128 stands for zero in the data rows.
Here are some numbered points:
167 149 147 138 108 114 121 133 128 155 103 87 97 116 0
105 155 155 168 109 106 131 139 184 173 103 110 105 160 1
105 163 160 151 112 110 118 158 111 104 125 127 168 101 2
138 164 162 141 110 109 115 135 141 165 113 161 103 83 3
129 162 163 143 110 110 126 142 113 173 139 149 103 216 4
115 104 183 178 149 110 112 109 231 108 185 106 169 107 5
98 115 146 166 156 123 120 86 120 96 170 133 176 137 6
110 88 86 148 173 173 114 131 127 133 147 105 125 171 7
109 73 96 138 205 179 235 116 158 104 120 119 164 156 8
68 81 87 134 182 158 132 147 59 129 127 127 141 168 9
95 93 78 83 105 122 120 127 126 95 116 85 87 104 10
122 164 160 153 104 109 113 148 115 170 119 127 103 136 11
138 162 156 158 106 111 115 154 121 166 151 140 104 114 12
111 154 141 124 97 106 130 157 110 152 137 175 134 83 13
96 85 88 154 183 191 134 154 141 106 130 113 161 99 14
181 139 135 133 106 109 121 126 134 147 167 104 96 82 15
209 157 146 73 107 107 141 213 126 145 145 211 102 145 16
112 180 147 155 100 108 130 112 140 173 93 131 109 139 17
127 147 163 146 154 104 119 136 122 152 152 113 126 103 18
141 168 163 121 108 100 129 108 108 169 145 79 106 114 19
100 94 99 73 110 104 87 116 68 80 105 128 108 112 20
192 150 135 68 97 115 117 132 133 141 132 104 104 100 21
116 122 152 152 135 116 130 166 127 100 74 91 173 156 22
101 159 159 143 103 108 133 118 136 116 95 137 167 153 23
129 159 152 152 101 113 122 142 126 171 147 172 105 160 24
110 133 161 168 136 110 128 162 123 143 98 171 125 77 25
185 134 144 119 102 109 123 88 158 149 208 148 100 115 26
123 152 161 127 100 121 130 144 91 177 131 63 126 42 27
154 141 153 180 108 119 61 41 67 184 91 192 92 147 28
194 161 160 80 114 106 125 113 111 155 69 152 98 146 29
103 99 114 150 170 160 117 120 134 92 159 186 181 158 30
127 171 162 161 103 107 115 169 126 176 86 111 102 84 31
108 147 157 158 109 112 114 114 125 101 139 159 180 184 32
128 162 161 156 106 107 108 173 131 168 112 68 105 116 33
104 79 83 125 193 201 203 101 116 88 166 133 177 91 34
86 124 162 161 107 106 156 197 141 124 140 199 174 115 35
108 145 162 146 111 113 125 175 115 117 109 99 174 171 36
108 90 85 149 181 184 119 103 113 113 140 138 152 62 37
149 154 145 136 115 111 130 139 131 149 94 117 102 107 38
93 71 74 118 165 159 106 144 173 157 118 125 105 125 39
110 139 163 163 129 107 115 91 126 152 103 69 117 139 40
123 155 128 151 97 106 66 177 218 133 142 176 177 89 41
108 117 115 103 108 115 127 159 130 123 148 101 138 159 42
108 154 158 156 108 125 98 93 103 116 145 148 164 202 43
110 158 141 142 99 114 112 135 123 129 119 97 155 133 44
85 81 88 114 191 189 225 157 141 69 42 158 190 169 45
123 162 156 159 101 109 114 105 136 174 119 121 104 128 46
117 108 120 168 170 161 91 132 153 84 106 93 184 89 47
106 84 85 153 181 187 115 128 122 110 157 138 148 144 48
119 85 84 114 143 149 122 161 116 129 125 148 103 97 49
103 144 138 122 106 111 127 185 124 141 137 158 154 173 50
88 97 88 148 176 192 136 118 95 90 143 137 170 105 51
129 160 164 153 112 101 98 183 110 170 113 107 104 130 52
154 120 113 108 104 108 112 119 128 116 102 176 101 133 53
136 163 164 148 104 99 135 95 163 180 139 111 85 166 54
125 148 157 169 127 115 117 159 142 157 118 113 113 63 55
177 141 131 126 107 108 119 158 136 141 109 160 104 63 56
147 159 148 151 106 110 112 188 140 160 168 126 101 146 57
103 84 93 77 108 97 129 152 157 70 115 170 98 109 58
213 161 130 70 105 100 121 72 149 114 150 155 110 124 59
170 130 127 122 105 108 124 138 121 130 148 124 99 76 60
183 164 159 96 106 109 122 73 132 161 136 121 105 131 61
120 128 168 135 129 115 139 114 62 82 205 135 178 128 62
146 174 160 132 117 106 145 65 116 188 123 61 102 163 63
108 87 84 157 185 190 131 117 138 99 159 105 169 94 64
101 110 130 164 166 131 117 95 138 95 137 114 182 125 65
112 87 86 81 115 121 116 132 112 108 159 118 103 134 66
118 84 82 113 131 149 139 64 150 119 120 133 104 118 67
145 149 162 151 113 94 162 201 114 172 141 137 120 77 68
106 144 160 151 120 105 110 80 119 96 81 143 176 159 69
161 116 110 67 107 99 110 143 201 91 114 186 104 108 70
115 73 91 160 186 200 136 98 103 101 131 129 175 115 71
121 99 79 66 90 88 126 89 145 95 147 172 104 52 72
116 92 83 117 146 153 121 123 130 131 50 182 105 134 73
148 123 111 113 96 105 145 183 107 116 111 136 88 88 74
118 155 182 139 105 103 117 145 150 171 120 161 97 107 75
115 94 110 144 185 208 130 95 163 111 109 157 150 128 76
115 169 164 161 106 107 123 162 122 171 142 92 103 93 77
180 128 120 135 108 95 132 83 111 127 116 73 98 111 78
132 99 97 86 109 114 154 153 151 107 134 134 106 125 79
186 161 183 101 106 104 157 130 64 177 130 137 109 162 80
206 165 158 72 105 113 139 147 120 157 154 89 103 161 81
166 118 126 111 103 108 129 114 111 107 148 92 98 61 82
124 96 83 77 110 102 123 125 119 86 142 122 104 109 83
144 155 149 148 108 110 123 101 131 162 171 90 100 136 84
105 155 156 152 110 107 117 101 139 107 149 163 173 193 85
102 110 112 137 154 135 248 91 43 96 133 108 198 104 86
126 87 86 128 170 186 134 165 178 121 94 171 117 132 87
108 86 78 128 192 196 213 128 108 71 82 78 174 149 88
99 75 106 151 190 177 208 126 192 117 116 111 159 95 89
91 91 79 117 163 159 104 137 119 126 167 118 104 162 90
212 159 142 77 102 102 119 66 159 151 189 135 106 126 91
100 92 87 164 193 193 119 91 109 94 141 59 171 126 92
101 119 133 161 166 117 107 116 99 93 106 138 182 151 93
119 111 130 162 162 125 113 143 119 85 151 156 183 123 94
102 84 90 123 191 197 204 141 120 93 139 98 174 199 95
123 99 100 81 106 116 128 180 118 87 170 134 105 68 96
108 150 130 133 104 103 99 129 126 130 58 61 151 183 97
111 159 162 160 103 104 143 164 139 169 32 125 101 48 98
102 82 93 148 174 193 122 128 145 101 149 160 140 168 99
104 85 89 159 198 192 153 127 149 98 57 117 172 78 100
108 119 153 164 141 108 109 159 126 93 101 99 175 195 101
190 167 152 81 99 119 138 107 91 147 100 156 107 122 102
100 87 88 75 107 109 135 143 112 88 164 161 111 149 103
172 143 139 135 108 107 129 173 133 146 111 137 102 133 104
95 95 91 153 196 198 169 99 114 87 115 119 160 68 105
155 166 163 118 108 114 101 106 115 168 83 128 104 121 106
162 152 177 131 113 117 135 177 147 188 116 113 101 130 107
123 181 174 125 101 106 129 103 182 126 115 135 179 103 108
115 117 139 169 158 111 118 119 95 105 120 170 186 115 109
114 88 86 151 182 193 139 105 108 98 94 117 160 172 110
115 172 135 141 106 101 164 93 143 193 63 90 108 131 111
102 89 98 133 176 163 152 106 93 130 127 150 135 146 112
110 114 155 165 145 96 96 158 159 100 131 157 180 86 113
98 81 90 112 179 195 217 179 91 82 153 129 177 104 114
185 150 135 80 103 107 107 94 115 123 103 111 99 128 115
107 75 88 75 142 110 132 162 155 92 143 74 94 151 116
109 89 88 145 172 181 118 64 110 124 130 91 131 108 117
192 156 150 102 101 88 71 97 135 177 140 117 97 102 118
201 160 157 87 106 108 129 81 139 153 159 106 99 169 119
150 150 144 135 101 114 118 183 107 144 100 83 103 107 120
106 90 86 151 188 194 103 148 122 104 75 153 150 100 121
131 158 160 159 111 112 126 155 146 166 117 176 102 94 122
131 158 169 148 112 94 89 115 146 162 189 144 103 144 123
94 146 151 146 106 106 143 148 130 160 111 128 145 196 124
163 131 117 128 98 94 102 79 35 105 86 103 111 182 125
120 98 96 82 107 108 127 79 112 87 135 115 99 130 126
146 166 155 144 102 110 105 76 147 172 134 173 101 117 127
100 120 132 108 114 110 128 117 193 144 121 120 137 123 128
105 102 134 163 171 137 123 112 119 86 134 174 184 101 129
112 163 169 160 110 107 113 88 130 177 118 158 103 136 130
190 141 134 71 105 109 117 82 135 121 118 166 104 121 131
235 151 135 83 107 122 120 124 137 146 153 164 111 148 132
108 96 86 152 199 188 126 145 146 106 102 93 164 156 133
104 95 75 147 191 189 149 122 143 84 121 121 160 141 134
120 97 112 117 196 183 87 142 92 113 155 102 132 161 135
145 153 145 151 101 106 126 86 106 157 93 159 97 151 136
127 171 171 154 105 139 158 101 120 169 123 128 94 160 137
96 100 116 145 182 159 140 80 94 79 121 120 189 91 138
130 150 127 137 110 98 176 152 123 149 61 92 156 177 139
201 151 148 85 103 122 96 115 186 159 141 140 88 145 140
157 150 153 138 105 98 139 101 155 156 171 103 106 111 141
106 128 125 110 108 111 128 130 127 130 155 183 142 163 142
111 149 166 160 119 108 113 135 125 159 144 111 106 116 143
158 180 160 133 110 114 101 73 47 154 100 113 108 166 144
101 149 144 136 110 103 136 71 111 125 133 143 164 86 145
139 106 101 80 108 109 108 132 152 84 98 148 99 97 146
125 165 164 151 108 109 119 108 121 175 204 140 105 125 147
103 82 86 125 188 196 176 110 113 90 135 149 171 106 148
184 170 135 71 136 104 84 127 17 141 170 153 87 126 149
171 138 128 130 103 108 150 132 145 148 117 159 99 134 150
143 159 151 144 101 107 146 84 128 159 152 113 106 124 151
186 134 131 126 101 109 101 119 100 132 111 94 111 150 152
134 75 86 75 132 117 134 158 118 101 86 170 96 167 153
135 164 165 140 105 108 122 103 127 172 148 144 105 171 154
94 170 144 157 120 120 106 169 151 125 77 87 162 128 155
156 171 160 120 107 110 113 148 136 170 108 148 104 117 156
129 93 85 124 156 164 123 133 115 136 148 147 95 169 157
101 99 99 95 107 116 192 185 107 87 96 150 127 112 158
100 87 79 161 185 191 110 127 152 98 142 122 168 121 159
107 106 134 158 158 122 119 100 137 85 97 86 179 131 160
129 161 161 160 102 111 122 96 153 172 117 149 106 91 161
131 164 155 149 105 107 109 160 100 171 191 145 103 125 162
113 94 115 156 172 161 140 146 118 94 147 156 177 120 163
163 165 161 103 105 114 110 86 114 171 156 71 104 126 164
83 85 91 157 172 156 122 81 168 126 116 141 108 121 165
164 147 154 117 103 104 138 148 172 174 161 161 99 149 166
145 172 167 126 110 103 128 113 127 172 133 138 114 90 167
163 136 119 123 109 139 71 177 214 88 138 164 115 177 168
112 87 85 152 180 190 125 162 132 110 57 167 152 137 169
139 169 157 151 99 106 105 163 104 174 99 142 106 171 170
103 87 82 131 190 197 171 132 128 88 148 135 174 70 171
110 142 161 158 122 102 116 122 129 176 89 91 100 115 172
100 135 130 118 125 108 103 61 154 153 164 142 141 160 173
100 150 148 140 113 98 79 128 127 130 140 116 154 95 174
164 131 120 71 107 103 117 166 123 100 107 90 101 137 175
114 85 90 150 180 183 97 104 119 123 128 104 138 130 176
106 90 86 119 190 193 202 163 124 91 117 147 174 170 177
157 146 142 134 105 106 109 88 105 147 132 139 97 147 178
158 170 158 119 105 109 121 132 130 171 86 137 102 129 179
107 103 116 162 171 148 121 142 142 80 134 122 185 142 180
119 168 159 157 103 110 130 152 117 172 137 84 102 149 181
97 91 64 100 171 200 210 150 133 88 141 129 178 150 182
104 140 160 155 126 111 123 101 155 97 149 155 174 69 183
111 81 82 138 167 172 109 109 131 129 131 135 115 101 184
180 179 151 79 98 120 98 150 176 164 150 130 100 186 185
112 98 104 69 111 127 170 116 127 92 158 137 114 114 186
108 82 78 152 186 181 132 155 171 95 179 167 145 130 187
168 129 125 116 108 126 124 111 134 115 127 72 98 161 188
119 164 162 157 112 109 119 133 151 168 109 163 103 73 189
118 167 159 161 102 113 118 155 120 172 135 139 105 131 190
107 133 105 89 110 112 133 119 146 91 157 133 128 194 191
117 101 89 85 102 108 124 103 128 74 174 141 103 97 192
119 137 151 158 92 110 101 156 112 107 155 197 159 164 193
147 145 181 143 104 129 61 98 220 161 85 224 129 128 194
88 152 163 149 116 115 131 137 138 107 100 109 181 117 195
126 149 130 107 82 120 147 149 69 127 187 156 148 138 196
107 85 87 130 190 192 178 157 127 90 93 113 175 100 197
172 132 128 119 102 110 125 178 134 129 93 121 104 129 198
135 164 162 126 105 107 100 85 92 166 191 124 102 106 199
103 123 131 151 162 123 106 101 144 87 113 144 180 108 200
145 155 150 146 105 108 126 153 140 157 108 149 102 110 201
114 126 136 123 107 106 117 141 91 146 158 106 149 132 202
128 109 108 95 103 107 100 139 114 99 162 80 99 81 203
100 128 115 105 103 115 136 105 126 126 123 98 139 125 204
114 89 79 81 123 132 138 132 115 98 71 108 105 162 205
119 84 78 141 177 185 113 153 145 132 71 89 136 122 206
125 167 145 150 101 129 157 107 118 115 105 120 174 146 207
122 104 85 74 109 108 120 129 133 86 83 162 107 131 208
169 166 156 106 110 107 130 136 129 164 151 129 107 128 209
187 139 127 75 105 107 132 54 139 116 89 123 100 143 210
108 146 161 164 116 105 129 167 122 163 160 108 97 160 211
109 66 75 117 183 200 240 194 171 98 142 146 179 125 212
100 150 152 147 108 108 129 65 149 110 169 50 166 184 213
124 157 158 149 100 110 109 136 140 163 97 139 107 143 214
145 117 105 71 113 112 121 73 135 85 104 165 95 124 215
123 123 88 79 110 100 120 156 156 114 225 122 117 172 216
112 81 84 120 155 165 126 152 136 132 104 153 95 105 217
121 148 137 171 139 92 148 117 113 89 87 81 190 113 218
178 138 125 74 108 110 122 147 144 111 92 112 98 109 219
125 91 77 138 188 169 80 119 143 80 118 107 185 60 220
108 149 169 175 117 114 128 90 127 144 116 161 123 91 221
198 150 148 79 100 114 99 114 139 127 123 86 102 201 222
98 113 106 86 107 116 155 116 160 111 123 135 132 111 223
106 92 80 148 185 182 122 146 118 119 107 64 149 143 224
94 91 92 103 168 204 255 137 64 104 120 106 171 143 225
112 163 165 165 106 107 124 182 122 174 102 120 102 109 226
139 108 106 104 108 110 118 125 130 106 98 93 102 188 227
137 73 78 129 161 181 167 161 91 119 109 89 129 133 228
136 72 66 89 183 184 255 157 109 105 155 113 202 144 229
113 90 82 150 178 189 101 147 106 108 161 115 160 87 230
156 120 100 103 103 110 104 152 133 83 79 194 109 145 231
105 84 82 158 191 189 114 94 121 97 117 90 160 125 232
120 172 171 120 78 90 95 126 51 160 157 158 132 95 233
153 154 146 141 108 111 122 107 119 150 122 98 102 100 234
85 149 169 156 116 97 110 204 133 104 128 119 176 56 235
134 184 141 141 120 128 140 172 104 138 156 136 100 123 236
74 117 96 130 130 181 121 146 95 126 87 157 93 113 237
182 145 136 70 108 124 52 126 140 157 108 114 110 123 238
186 153 141 66 102 109 107 155 87 142 116 100 96 184 239
110 155 149 144 103 111 126 82 124 120 138 70 161 96 240
135 170 163 139 111 114 114 143 120 168 153 118 106 146 241
111 168 153 153 106 108 122 77 148 169 141 109 104 152 242
103 150 159 150 112 115 116 93 124 102 115 137 176 81 243
96 78 81 177 178 191 182 152 206 109 129 178 151 134 244
163 164 158 109 120 113 121 166 141 177 119 137 96 92 245
104 87 87 154 184 190 117 134 123 110 110 132 151 76 246
92 117 139 167 165 114 107 178 135 87 124 126 174 144 247
130 168 164 147 108 112 118 105 137 174 158 73 104 127 248
119 87 90 130 162 168 128 117 118 137 120 144 110 127 249
162 143 138 140 107 108 130 130 132 146 47 60 103 145 250
103 84 87 157 175 187 110 143 132 107 90 138 142 154 251
139 154 148 148 103 105 104 127 147 158 93 162 101 84 252
161 147 153 127 106 103 137 168 124 144 105 22 98 104 253
106 135 166 163 132 106 125 132 131 145 127 114 121 142 254
144 168 164 133 109 109 118 139 130 175 170 106 103 125 255
204 156 146 76 108 110 86 108 151 150 46 165 100 101 256
110 93 88 107 184 196 252 77 82 97 137 131 181 111 257
164 126 108 118 107 113 146 164 124 121 150 129 94 182 258
181 164 157 89 107 109 122 139 136 162 99 79 104 169 259
108 89 81 122 192 196 205 155 122 91 141 110 176 148 260
107 122 154 161 148 110 124 78 120 91 116 123 180 144 261
154 166 160 102 103 114 122 156 111 173 158 154 106 146 262
62 127 161 160 159 120 178 152 94 91 162 156 166 153 263
159 151 141 137 104 105 130 120 128 142 137 142 105 167 264
117 91 134 149 183 152 129 78 109 96 150 123 187 166 265
95 91 85 134 180 186 174 155 148 94 192 122 177 112 266
131 159 178 174 98 125 86 137 49 164 108 148 116 116 267
147 112 110 98 95 104 102 96 139 110 138 94 99 99 268
102 151 142 129 112 112 173 108 156 144 142 144 157 98 269
121 168 161 158 108 111 123 62 138 165 140 162 97 109 270
118 160 166 161 104 105 148 116 144 175 174 82 103 126 271
136 174 156 154 98 107 122 117 87 166 119 71 100 106 272
107 87 84 155 189 196 121 219 123 93 155 155 170 175 273
102 151 156 142 106 92 82 75 150 130 135 160 162 138 274
153 164 160 125 105 114 126 133 132 174 117 144 105 150 275
155 168 143 137 107 106 139 87 152 195 159 108 109 201 276
120 128 175 170 126 118 176 67 93 105 125 53 185 162 277
85 143 160 157 116 107 129 104 90 184 88 164 108 184 278
181 140 125 82 95 109 127 152 152 113 157 79 116 99 279
105 106 123 167 172 147 110 136 141 81 163 158 180 75 280
Which two points above are nearest to each new point? Their numbers follow each, nearest first.
99 128 125 114 109 113 148 90 109 132 113 129 138 163 -> 204 23
108 162 153 149 104 110 138 212 139 114 132 56 167 142 -> 36 155
126 93 98 89 106 114 120 134 141 83 149 170 99 154 -> 103 79
127 117 107 95 99 108 169 48 132 79 147 136 130 165 -> 126 191
139 157 153 147 108 109 128 157 139 164 147 130 105 213 -> 4 264
116 121 157 168 150 107 144 139 135 134 130 108 137 143 -> 254 18
189 167 155 87 96 102 149 136 42 171 157 111 91 124 -> 80 81
115 87 85 79 114 116 118 76 130 90 155 117 103 135 -> 126 83
132 105 99 91 104 107 119 127 116 95 120 117 103 109 -> 83 146
137 164 174 171 105 99 148 100 102 183 123 157 109 120 -> 130 46
135 85 72 80 105 128 49 207 0 59 85 63 90 125 -> 20 175
107 157 152 143 112 114 117 137 163 117 177 98 165 141 -> 44 174
103 89 82 136 172 174 135 70 125 127 84 84 116 181 -> 110 117
117 176 167 162 106 114 126 69 104 182 152 140 105 75 -> 270 161
144 106 94 78 108 115 104 133 114 73 148 106 97 103 -> 83 203
132 165 165 140 105 109 113 100 120 174 182 145 101 140 -> 147 123
107 84 133 158 166 134 54 74 167 83 107 136 177 103 -> 200 65
167 131 120 72 110 110 128 141 144 100 131 142 100 106 -> 219 146
137 156 152 149 109 99 112 101 133 169 105 127 101 142 -> 46 214
103 133 162 168 137 114 124 121 115 141 145 90 125 158 -> 254 143
113 83 90 159 176 200 129 95 105 109 121 133 146 111 -> 71 51
200 149 140 72 104 111 120 111 138 135 113 91 100 101 -> 21 115
112 151 151 139 104 109 113 153 125 125 48 159 159 158 -> 23 214
134 93 83 102 133 131 115 151 111 110 115 123 100 83 -> 49 83
108 150 139 141 107 112 141 132 124 148 111 79 159 235 -> 124 97
100 99 72 146 182 172 104 104 173 91 101 170 154 125 -> 76 159
178 133 126 76 106 110 132 145 143 106 92 144 100 91 -> 219 146
107 87 86 154 189 193 118 170 119 97 128 107 169 159 -> 133 224
217 145 146 75 104 125 168 108 139 165 107 148 109 112 -> 102 131
114 136 161 162 132 111 135 173 104 104 169 139 171 90 -> 2 94
203 155 138 69 111 108 131 110 131 145 129 156 100 109 -> 131 102
108 157 157 141 108 116 138 143 107 117 130 98 170 102 -> 2 44
171 142 138 130 106 109 117 134 122 142 131 120 101 194 -> 264 258
188 142 135 75 103 112 116 127 136 128 113 154 102 126 -> 131 219
124 140 143 160 112 112 104 166 0 183 136 168 101 157 -> 267 170
106 142 160 158 125 115 125 161 119 98 144 89 178 148 -> 36 44
131 83 89 119 156 160 144 142 220 134 146 104 99 135 -> 39 87
110 114 108 89 97 114 121 125 130 116 107 77 129 113 -> 204 10
97 128 130 147 109 114 120 119 40 155 104 119 148 150 -> 202 267
76 165 146 138 85 114 217 131 132 176 130 116 125 179 -> 124 137
201 149 141 69 112 111 87 118 149 144 165 86 112 117 -> 21 279
105 87 87 146 173 174 119 162 126 112 114 126 133 158 -> 251 7
106 89 85 151 176 185 123 117 103 115 167 157 141 128 -> 48 51
100 116 117 108 107 118 131 118 144 121 117 122 130 131 -> 204 223
123 115 112 99 98 100 43 63 130 135 192 118 99 107 -> 268 199
145 163 163 133 105 111 124 218 136 174 171 121 105 165 -> 57 211
103 114 112 97 105 110 121 129 153 120 144 169 133 147 -> 142 223
179 148 137 132 108 106 118 100 138 140 150 117 104 95 -> 15 234
153 164 142 134 107 119 43 112 122 157 147 193 92 110 -> 127 252
115 96 82 61 115 117 155 115 100 98 86 116 117 147 -> 205 208
97 191 173 153 131 146 139 187 165 183 163 113 90 92 -> 77 226
114 85 82 103 133 140 124 156 129 116 146 128 102 61 -> 49 96
109 90 84 157 185 189 129 135 149 98 196 164 162 96 -> 187 64
147 120 91 148 89 102 85 70 140 135 122 109 115 130 -> 268 178
213 161 156 74 111 109 113 157 133 156 158 119 101 146 -> 81 209
222 131 151 70 85 110 113 99 185 148 130 121 122 66 -> 21 140
93 139 140 130 106 98 155 104 150 126 138 156 166 143 -> 269 23
199 145 143 75 113 111 104 122 184 151 152 166 93 95 -> 140 132
109 78 101 134 181 177 138 161 195 119 129 152 132 105 -> 87 187
132 91 82 155 185 184 206 142 182 107 149 77 163 108 -> 89 266
140 89 95 90 118 149 154 144 148 115 127 157 104 117 -> 79 49
101 148 129 119 100 91 138 91 153 113 167 45 145 149 -> 213 240
126 169 170 152 107 112 131 105 144 170 117 178 106 225 -> 4 154
111 101 107 75 122 91 156 103 168 119 124 121 112 117 -> 223 79
104 177 157 162 102 99 112 91 145 99 48 158 163 72 -> 243 221
111 99 117 145 172 153 128 162 138 83 91 132 178 137 -> 180 247
119 88 85 144 172 174 118 116 119 132 162 106 118 145 -> 7 176
122 167 165 151 106 107 114 144 133 173 105 157 103 151 -> 214 11
123 88 88 80 117 120 125 150 138 93 93 99 99 158 -> 205 227
144 159 167 157 116 119 91 133 74 176 109 90 109 125 -> 272 52
174 127 116 65 102 99 123 170 134 96 89 149 106 113 -> 219 146
197 126 124 80 128 88 132 112 116 124 49 127 99 171 -> 29 210
77 93 118 114 128 112 147 98 141 161 97 92 152 128 -> 204 128
109 140 113 113 88 110 122 175 94 134 156 105 143 92 -> 202 42
117 164 163 158 103 112 123 103 116 172 173 141 103 134 -> 147 154
107 118 100 65 114 112 130 110 168 116 131 120 115 133 -> 223 79
155 152 151 133 115 111 152 168 90 149 146 119 95 129 -> 236 104
97 99 75 107 80 138 167 129 84 118 114 120 115 155 -> 205 66
98 116 155 151 145 105 148 104 173 71 98 61 182 131 -> 160 218
189 164 155 92 103 109 122 137 126 164 146 131 103 98 -> 209 21
101 141 138 136 114 119 196 147 206 137 113 155 168 103 -> 269 128
132 164 152 144 122 112 112 183 162 177 134 113 112 160 -> 57 107
105 138 160 154 123 110 116 138 134 100 150 122 173 110 -> 2 195
109 81 86 107 189 193 255 58 125 117 178 121 172 128 -> 257 34
140 104 107 92 108 117 113 98 154 98 145 131 96 151 -> 126 268
106 78 79 150 198 199 120 187 86 88 140 145 169 149 -> 273 48
140 167 164 134 105 107 120 190 135 173 143 123 103 144 -> 57 241
129 168 170 146 107 109 117 100 142 172 156 137 101 167 -> 154 54
207 159 155 77 107 108 119 123 136 162 77 159 102 88 -> 256 29
180 163 139 163 75 97 89 77 119 160 153 141 94 175 -> 178 154
122 84 91 134 175 169 135 152 95 115 181 138 133 128 -> 48 230
103 154 152 148 121 101 126 91 124 106 90 136 169 107 -> 243 69
123 144 129 136 124 119 117 139 84 134 181 109 164 117 -> 202 18
106 129 159 157 151 108 123 109 122 93 172 118 182 125 -> 6 65
128 158 160 141 109 118 115 63 140 170 140 94 106 142 -> 242 248
112 135 130 119 104 114 124 204 111 136 72 184 145 144 -> 50 231
113 160 191 162 102 140 102 118 71 158 114 150 109 144 -> 267 11
117 84 86 112 143 148 106 129 113 124 81 172 97 119 -> 73 217
153 113 100 78 113 106 136 165 129 82 93 94 102 149 -> 175 227
103 90 82 144 190 203 76 201 146 86 117 141 181 160 -> 273 251
206 157 154 101 109 121 120 134 121 144 135 99 94 117 -> 21 209
170 117 115 115 111 102 114 145 137 123 172 144 101 156 -> 258 264
150 120 114 108 108 107 116 144 140 111 127 172 104 156 -> 53 231
162 144 135 133 106 106 127 103 138 146 167 138 104 156 -> 264 178
190 143 133 77 103 109 122 49 146 111 127 107 105 120 -> 210 115
198 138 136 61 72 108 93 167 112 122 168 142 110 79 -> 21 60
106 104 123 168 176 147 131 142 122 101 138 159 192 58 -> 280 129
159 124 120 77 105 114 101 150 113 90 99 65 100 126 -> 175 219
111 86 83 130 163 161 111 131 129 145 124 121 101 143 -> 249 157
126 86 89 151 187 200 114 145 120 102 141 150 164 141 -> 48 99
152 134 149 142 97 100 118 113 217 155 87 123 111 157 -> 1 128
80 142 173 173 135 110 11 64 88 157 167 150 131 133 -> 274 174
172 135 123 72 110 112 123 75 119 105 137 168 100 146 -> 131 215
161 129 126 121 102 113 123 202 114 131 137 161 102 94 -> 74 56
103 162 162 156 105 109 110 75 123 173 161 137 98 107 -> 270 130
95 138 132 131 111 109 105 143 128 142 86 107 140 124 -> 44 155
169 124 111 73 106 108 128 156 151 90 116 111 103 163 -> 175 219
118 89 83 145 162 194 182 180 155 132 218 115 147 180 -> 266 187
145 156 153 142 102 104 131 111 154 171 138 107 104 149 -> 54 84
121 81 79 107 134 140 115 169 100 126 125 155 83 110 -> 49 217
105 100 117 161 172 151 129 77 140 88 108 68 184 166 -> 160 65
132 102 91 79 108 110 119 135 160 85 202 134 101 141 -> 216 192
103 150 160 159 105 108 123 126 142 101 119 134 177 153 -> 23 32
110 135 149 147 97 96 162 107 1 152 173 157 114 98 -> 233 196
108 156 150 143 109 107 138 93 112 114 117 156 163 146 -> 23 207
144 165 162 133 105 105 126 110 112 173 143 169 104 83 -> 167 3
118 105 157 160 152 105 48 116 91 81 179 81 157 126 -> 6 174
103 107 126 163 166 136 128 160 129 91 146 111 177 167 -> 180 247
106 164 161 155 108 113 108 134 125 109 109 73 173 152 -> 44 36
115 90 88 108 133 151 127 144 197 121 133 171 102 150 -> 87 39
117 104 69 142 172 168 67 139 162 134 87 139 142 159 -> 251 206
209 179 158 96 129 135 102 105 242 157 127 79 74 96 -> 140 21
148 138 151 178 136 111 68 131 18 134 100 122 144 125 -> 267 144
164 163 158 111 105 109 128 127 126 165 119 133 103 145 -> 275 209
150 165 145 125 96 112 99 135 140 166 140 148 112 152 -> 275 264
135 121 119 103 99 105 114 110 148 96 114 166 107 79 -> 146 53
